In the rows, 128 means zero.
Each run below is a few steps of one of 7 hidden systems, one row a step.
run 1, q977:
[[105 175 127 146 132 171 143  76 195 103 146 104 114 116 109 108 123 130]
 [136  96 155 168 170  96 129 174 107 154 117 125 169 164 135 103 127 177]
 [106  85 121  68 128 137  86 105 112 117 103 154 123  89 113 139 129  65]
 [152 214 155 139 113 168 133 122 161 127 112 121 114 113 179 135 103 163]
 [ 85  88  95 166 156  95 130 151 106 151 166 135 122 130 140 113 194 152]
 [100 104 165  62 132 148 135  97 116  78 104 119 105 150  84 143  78 130]
 [170 156 121 136 102 125 129 191 110 156 128 132 130 109 189 138  87 117]
 [106 136  79 126 118 113 116  82 136 119 168 136 101 153 136 134 205 108]
 [133 136 175 131 125 133 186 135 116 111  96  99 120 144  70 148 106 184]
 [125  80  85 133 119  97 125 175 115 149 164 129 164  98 143 107  89  67]
 [172 164 128 109 111 151  90  70 161 109 113 132 119 186 133 130 148 113]]
run 2, q844 (11 x 18):
[[117  92 118 175  85 108 131  91 148 121 152 156 146  94 155 125 138 195]
 [103 167 144 102 186 208 150 157 121 134 153 122 135 156 142 113 118 120]
 [144 115 125  76 121  60 115 106  86 141  57 128 115 119 144 113 134 115]
 [121 114 159 192 127 137 101 118 174 103 155 148 115 129 139 133 115 194]
 [134 153 137  84 169 155 185 179  89 157 160 119  97 116 124 142 117  91]
 [133 100  97 109 110  72 105  66 126 111  90 128  80 144 118  94 146 115]
 [133 153 163 195 129 146 104 186 161 109 136 118 131 153 110 164  94 156]
 [136 121  99  90 110 116 171 136  91 154 174 131 115  64 119 148 139  68]
 [130 126 103 147 119 131 114  65 166 100 107 110 124 187 103  77 152 132]
 [121 146 138 152 114 124 116 219 115 129 105 110 171 144 126 180 104 132]
 [120 106 108  96 101 129 131  75 126 140 175 149 147  45 139 122 141 102]]
run 3, q967, 11 rows:
[[139 117 136 143 119 177 120  78 174 145 110 160 179  86 155  80 112 134]
 [ 70 142 131 132 201 101 149 138 122 133  99 106 114 162 149  90 150 169]
 [103  93 163  73 114 112  92 140  83  96 131 139 143 102 114 192 114 147]
 [185  91 147 152  93 167 162 109 127 141 129 156 125 122 138  88  89 168]
 [104 142 105 144 153  62 183 157 125 157  90 124 134 132 167 131 133 112]
 [129 105 153 144 121  97 109 127 115 122 144 128 118  76  64 182 181 147]
 [180 132 130 116 100 141 181 121 116 116 172 108  84 151 101 116  75 129]
 [137 136  54 149  82  94 125 157 136 150 115 119 166 135 163 132 135  67]
 [135 156 147 172 158 159 102 134 153 141 123 132  90 107  88 144 197 120]
 [122 170 138  67 140 126 137  83 148  89 165  91 111 152 117 133  93 111]
 [109  92  62 139  80 152  82 143 119 121 152 124 183 156 147  97 136 116]]
run 4, q211:
[[ 80 124 127 110 174 114 124 117 101 136 140 128  85 105 175  79 148 183]
 [104 117  99  99 126 103 124 161  84 115  98 129  76 197 131 157 160 113]
 [142 131 166  63 117  99 140 114  93 117 151 129  96  71 121 193 112 124]
 [150 164  98 136 116 132 122  97 123 154 167 134  77  99 156 121 205 136]
 [150 138 119 125 146  99 176 125 133 130 168 111 134 199  79 157 159 100]
 [180  92 119 129  79  97 117 120 110 140 155 122 177  72  81 133 130 113]
 [179 164 103 170  90 186 122 113 177 135 155 141 127 135 142 113 122  98]
 [133 154 150 149 171 116 152 124 174 141 124 105 213 157 117 107 117 129]
 [115  67 114 175  97 152 110 145 136 124  86 133 165  98  80  96 120 134]
 [118 130 134 134 128 181 117 149 151 105 135 137 124 154 174  99  38 133]
 [ 94 152 148 111 170 109 101 132 125 147  51 126 169 129 188 111 125 152]]
run 5, q509 (11 x 18):
[[174 124 190 146 165 125 121 125 165 134  81 163 130 130  88 155 115 103]
 [128 145 100 113 106 159 141  43 164 130 128 127 151 102 154  68 144 132]
 [ 53 128 120 102 140 140 125 159  90 111  78 120 126 165 153 136 143 168]
 [160 100 179  93 169  92  99 127 130 115 121 132 128 138 109 126  57 106]
 [159 118 117 116  84 156 109  69 135 143 157 179 110  89 182 129 153 128]
 [ 67 156 124  97 140 157 207 144 111 113 130 111  82 143 140 152 111 138]
 [138  87 114 127 149  70 100 170  96 135 153 102 110 123 118  82  92 107]
 [165 100 128 172  86 151 106 139 140 122 179 183 131 138 137 183 142 134]
 [132 198 125 109 122 150 194 124 129 135 154  82 118 104 101 149 139 125]
 [109 102  79 178 142  65 125 168 113 152  98 107 105 124 117  82 163 116]
 [138 102 139 180 116 163 104 156 165 112 145 141 197 169  98 143  94 125]]
run 6, q748, 11 rows:
[[129 105 109 115 122 186 141  91 152 111 129 150  75 142  95 103 124  70]
 [141 150 166 121 155 102 138 193 118 135 124 118 178 151 131 183  94 122]
 [141 137 103  96  86  95 113  67 106 132 123 101 106  79 120 101 184 149]
 [142  98 130 194 127 169 142 142 181 124 139 169 125 137  96 135  99  83]
 [131 169 137  84 140 123  98 156  94 125 140  80 199 167 146 120 124 160]
 [118 124 110 130 112 104  89  90 138 128  67 145  61  94 122 131 174 103]
 [134 114 146 192 121 155 153 152 166 136 175 156 175 118 153 139  91 158]
 [102 148  90  77 153 135 103 123  94 129 133  88 128 167 141  66 163 121]
 [102 114 153 158 130 103 130 141 150 112  59 158  72 123 123 183 115 125]
 [133 116 140 115 112 151 150 107 110 142 187 136 177  87 168 108 110 178]
 [113 128  80 115 163 117 139 140 124 128 127 112  67 167 116  94 144  53]]
run 7, q977:
[[134 146  91  89 101 140 142 153 110 115  87 124  91 176 147 139  85  65]
 [161 188 112 139 104  84 133 142 137 135 167 105 137 139 145 191 166 119]
 [149  90 105 165  88 100 169  95 132 122 158 109 102 122  53 110 154 146]
 [143 108 128 129 139 134 181 142 144 132 100 117 180 166  96 101  70  89]
 [170 147 119 130 124 112  53 151 138 146 116 122 186 127 125 135 150  79]
 [152 147 150 168 129 125 125  67 182 139 108 143  97  79 101 123 171 136]
 [ 91 102 150 153 159 160 170 125 141 141 124 131 193 109 129  85 118 172]
 [100  99 140 108 169 155  48 162 118 119 107 135 142 142 130  98 114 104]
 [139 170 170  98 147 119  97 103 140 137  92 161  82  91 188 161 128 137]
 [ 80 126 105 141  97 160 153 120 112 133 161 136 118  91 173 131 166 191]
 [ 73 107 123 112 170 147 145 158 107  96 149 106  77 185 109 106 101 133]]
run 8, q748 (11 x 18):
[[218 188 151 132 124 149 134 128 146 161 154 127 142 126 129 140 136 109]
 [137 115  87 151 105  91 111 127 129 139 103 103 184 154  78 122 187 105]
 [120 141 151 154 111 157  51 129 165  87 144 110 135 105  91 151 120 147]
 [170 148 129 134 131 156  70 131 140 158  94 148 167 134 195  81 124 124]
 [ 62 133  73 164 125  84 105 139 149 117 135 126 141 142 167 145 168 120]
 [ 85 133 143 163 137 190 116 160 122 122 120 128  97 102 136 103 131 191]
 [ 99  98 135 101 175 114 134 108 126 130  93 149 133 148 182  70  82 129]
 [ 90 130 117 107 122 102 155 138 104 115 164 151  71 144 176 189 143 140]
 [120 112 118 121 112 157 211 152  91 148 106 119  99  86 108 103 112 139]
 [120 115 162  91 185  97 185  85 145 120 148 120 121 148  93 117  95 112]
 [190 113 146  99  92 120 137 141  78 129 147 142  89 157 103 184 144 129]]
run 9, q967:
[[141 153 103 161  78 155  89 163 112 119 115 123  67 142 152 131 150 160]
 [148 159 162 113 175 133 129 127 171 144 159 158 143 110 161 154  91  64]
 [116 115 109 128 122 127 132  62 139 123 116 106 175 155  94  83 190 155]
 [ 64 130 115 113 137 157 117 188  96  95 123 105  66 141 131 135 107 128]
 [182 133 167 107 115 121  73 122 138 142 123 146 181  87 160 132  84 122]
 [125 111 121 149 151 142 173  83 140 145 113 166 108 177 157  92 176 160]
 [ 43 122 130 105 149 110 151 169 118 102 109  98 141  96  97 167 101 112]
 [191 106 147 130  92 121  81 115  94 135 152 122 126  94 120 101 126 180]
 [149 120 119 138 138 117 186 139 136 141 118 175 102 195 172 140 105  95]
 [ 91 140 111 143 106 116 151 123 143 132 102 114 183  63  94 162 168 121]
 [146 128 135 137 148 117 115 122 109 128 170 101  45 117  98  87 142 156]]
run 10, q844:
[[ 86  84  56 129 118 117  96 143 126 114 153 115 149 159 110  94 139  70]
 [157 168 158 116 109 121  88 113 160 108 116 103 201 135 104 168 109 128]
 [139 125  92 154  63 159 170 130 113 158 128 155 163  88 156 142 164 142]
 [ 62 115 111 114 182 163 141 108 152 125 118 123 174 140 135  71 126 103]
 [150 150 167  95 145  98  89 143  91 142  86 107 182 138 146 127 138 175]
 [131  88 142 136  97 149 142 102 124 128 150 196 123 107 191 145 103 173]
 [ 90 177 155 101 204 166 167 114 138 138 107 121  85 128 147 104 123 122]
 [151  90 139 128 155  60  96 157  80 149  83 130  85 134 127  98 145 144]
 [124 109 161 143 121 116 123 120 154  85 196 142  90 131 124 163  76 164]
 [154 188 114 100 125 160 156 140 110 141 136 109  51 129 123 139 148  89]
 [132  78  88 169 115  75 116 125 149 124  87 136  91 143  89 109 138  75]]
run 11, q482:
[[147 144 119 148  59 185 158 121 155 111 148 151 142 146 125 186 118 118]
 [125 149  95  67 136 134 120 137  79 149 106  81 154 116 132  67 134 105]
 [130 114 129 209 178  84 120 161 166 139 150 132 109 154 100 121 145 117]
 [134 121 142 109  74 162 124  78 152  97 161 141 193 136 115 171 111 138]
 [136 115 104  92 150 162 111 121  94 156  85 135 109 131 161  48 142 107]
 [106 165 142 185 168  77 112 146 190 124 107 120 125 141 141 155 117 119]
 [117  90 148  85  92 139  95  85 108 100 160 148 166  91 112 168 142 159]
 [127 124 137 119 156 184 162 127 116 147 100 152  68 130 162  69 112 132]
 [119 175 138 132 125  45 136 139 148 119  89 104 139 141 160 180 112 134]
 [116  79 138 112 106 145  95 151  78 122 159 135 121  72  75 161 157 130]
 [148 153 142 136 147 167 203 104 145 145 143 124  85 126 142  80 103 152]]
run 12, q211 (11 x 18):
[[138 117 147 124 115 176 144 132 128 119  48 120 110 134  54 122 120 108]
 [ 96 124 124 159 124  93 140 134 154 116 175 120 123  97 172 113  60 165]
 [110 117 114 106 151 160  83 141 109 148  99 164 154 166 175 117 185 114]
 [117 146 167  94 132 124 158 115 119  91  78  90  86 132  68 145  85 143]
 [102 110 101 162 120  90 132 148 113 147 179 148 112  70 190 128 139 157]
 [126 133 121  77 157 168 108 113 119 122 123 147 107 191 123 133 166  82]
 [154 152 158 117 108  65 152 126 110 118 111  79 122 104  87 155 108 169]
 [126  96  79 166 100 143 144 127 135 158 176 180 112  91 166 132 167  97]
 [146 163 143  84 166 147 102 117 138 108 150  94 142 189  89 116 127 104]
 [172 114 136 175  82  69 143 141 121 149  90 122 153  95 108 139 129 160]
 [101 108  92 133 107 194 153 105 163 124 176 168 136 113 143 125 115  87]]
run 13, q482, 11 rows:
[[ 97 171 129  79 165 146 154 140 127 130 112 125 148 164 123 176 163  78]
 [122  96 116 143 110  97  97 106 125 101  92  86 109 113  61  74 120 152]
 [148 118 127 182 117 149 130 154 154 151 181 173 158 122 194 130 113 149]
 [114 156 140  39 164 134 142 100 115 119 115 126 131 157 125 159 141  79]
 [124 107 118 171 107 114  96 122 130 119  62 109  83 114  86  84 147 160]
 [114 131 132 156 122 131 138 148 150 137 190 150 177  93 187 150  87 145]
 [143 129 148  42 168 129 137 104  89 129 129 136  98 164 124 141 152 107]
 [122 126 114 186  93 132 138 141 153 121  49 116  89 121  94 112 130 148]
 [118 139 115 121 108 106 117 149 122 129 199 116 181  80 177 146  96 134]
 [149 116 156  91 188 147 147 129  91 144 147 150  86 169  94 130 173 114]
 [125 134 107 166  75 125 164 106 173 107  61 109 121 133 100 122 107 136]]
run 14, q509:
[[113 165 139 192 140 104 147 137 172 140 170 110 154  89 123 149 152 166]
 [126 158  90 138 149 138 108 155 134 138 105  94 143 171  85 106 185  70]
 [157  91 142 161  86 129 149 122 131 139  57 136 181 129  97 111 114 158]
 [ 88 173 154 135 151 125  79  91 180 105 118 114 174 107 146 129 132 166]
 [131 146 134  82 172 149 116 114 114 148  61 139 123 168 144 111 164  87]
 [112  67 146 102 113 119 156  75 130 106  85 153 140 115 124 101  75 145]
 [ 96 158 141  91 139 148  63 116 129  98 148 133 112 120 201 128 100 160]
 [144 115 152  66 169 125 162 136  84 147 137 163  81 155 140 151 137  92]
 [126  79  94 122  73  99 161  94 123 107 162 133  84  93 121 118  79 116]
 [112 154 115 154 122 149 115 194 115 134 187 129 103 124 179 145 120 149]
 [162 114 136 127 159 103 166 158 104 148 186 115 114 149  64 152 153 100]]

Name the system that made each run.
run 15, 2 rows:
[[ 98 132 154  97 180 156 151 100 142 143 129 134 215 114 141 104 127 128]
 [131 127 146  90 123 127 132 111  81 144  85 126 166 143 174 102 149 199]]
	q844
run 16 (2 x 18):
[[ 81 143 144 115 177 167 121 122 142  97 104 128  82 196 127 122 133 140]
 [127 136 165  97 143  78 133 173  73 141 125 124 132  88 148 172 114 152]]
	q977
run 17:
[[118 187 139  55 148 118  95 126 111 117 105 111 109 144 138 180 155  94]
 [140 139 125 170  72  96 142 127 127 122 153 115  88  76 130 156 125 182]]
	q977
run 18 (2 x 18):
[[ 95  90 122 121 122  91 185  97 111 147 123 156 111  53 155 135 136 141]
 [ 89 144  90 112 138 169  82 150 114 108 176 113  88 160 127 120 168 109]]
	q211
run 19, 2 rows:
[[137 155 105 126 131 162 146 114 129 128 117 130  73 209 149 106 173 139]
 [108 121 135  94 142  57 176 151 102 129 135  93 163 122  93 167 109 111]]
	q211
run 20:
[[135 111 171 125 121 181 149 138 136 128 125 151 120  56 101 138  69 114]
 [136 155 119 138 152 126 123  89 128 136 175 115  81 145 154  76 167 177]]
	q509
run 21 (2 x 18):
[[164 121 107 118  98  80 127 138  70 152 160 109 131 126 158 105 147 180]
 [116 121 126 151 154 159 183 186 133 137 146 150 105 153  93 175 131  74]]
	q482
run 22, 2 rows:
[[116 164 115 144 107 152 103  88 193  90 147 115 133 157 158 109  80 131]
 [162 109 161 156 164 114 138 168  93 171 122 157 129 160 132 136 182 162]]
	q977
run 23 (2 x 18):
[[105 144  93 157 155 175 106 170 153 129 102 105 130 148 122  66 112  80]
 [121 105 177 151 156  85 107 138 157 105  90 140 148 147 136 146  68 153]]
	q211
run 24, 2 rows:
[[175 137 137 138 139 117 111 145 115 154  88 153  82 151 201  88 108 143]
 [ 60 112  77 127  97 107 182 105 134 115 135 140 155 142 160 153 144 136]]
	q748
run 25:
[[ 89 127 123 149 171 204 113 160 161 115 150 135 149 161 109 114 119  91]
 [155 108 175 128 150  88 102 130 119 126  77 108 150 140 120  86  75 176]]
	q211
run 26:
[[103 147  82 121  83 176 140 121 135 131  99 142  78  77 144 135 138  91]
 [111 168 162 134 214 106 123 141 153 121 183 106 109 157 133 135 123 140]]
	q211
run 27, 2 rows:
[[121 111 104 147 132 130 155 120 159 153 162 173 119  59 144 142 130  59]
 [143 146 135 164 153  96 132 125 148 125 112  70 142 160  57  88 153 147]]
	q967
run 28 (2 x 18):
[[164 116  99 182 106 140 166 172 135 164  88 127 135 109  95  97 118  85]
 [114 149 121 118 169 103 107  93 180 125 150 116 197 144 119 126 149  84]]
	q977
run 29:
[[115  96  83 173 124 100 176 168 103 163 121 152  96 124 170 110 138 132]
 [ 96 100 133 146 138 145 112 168 141  92 203 105 159 141  74 142  93 125]]
	q509
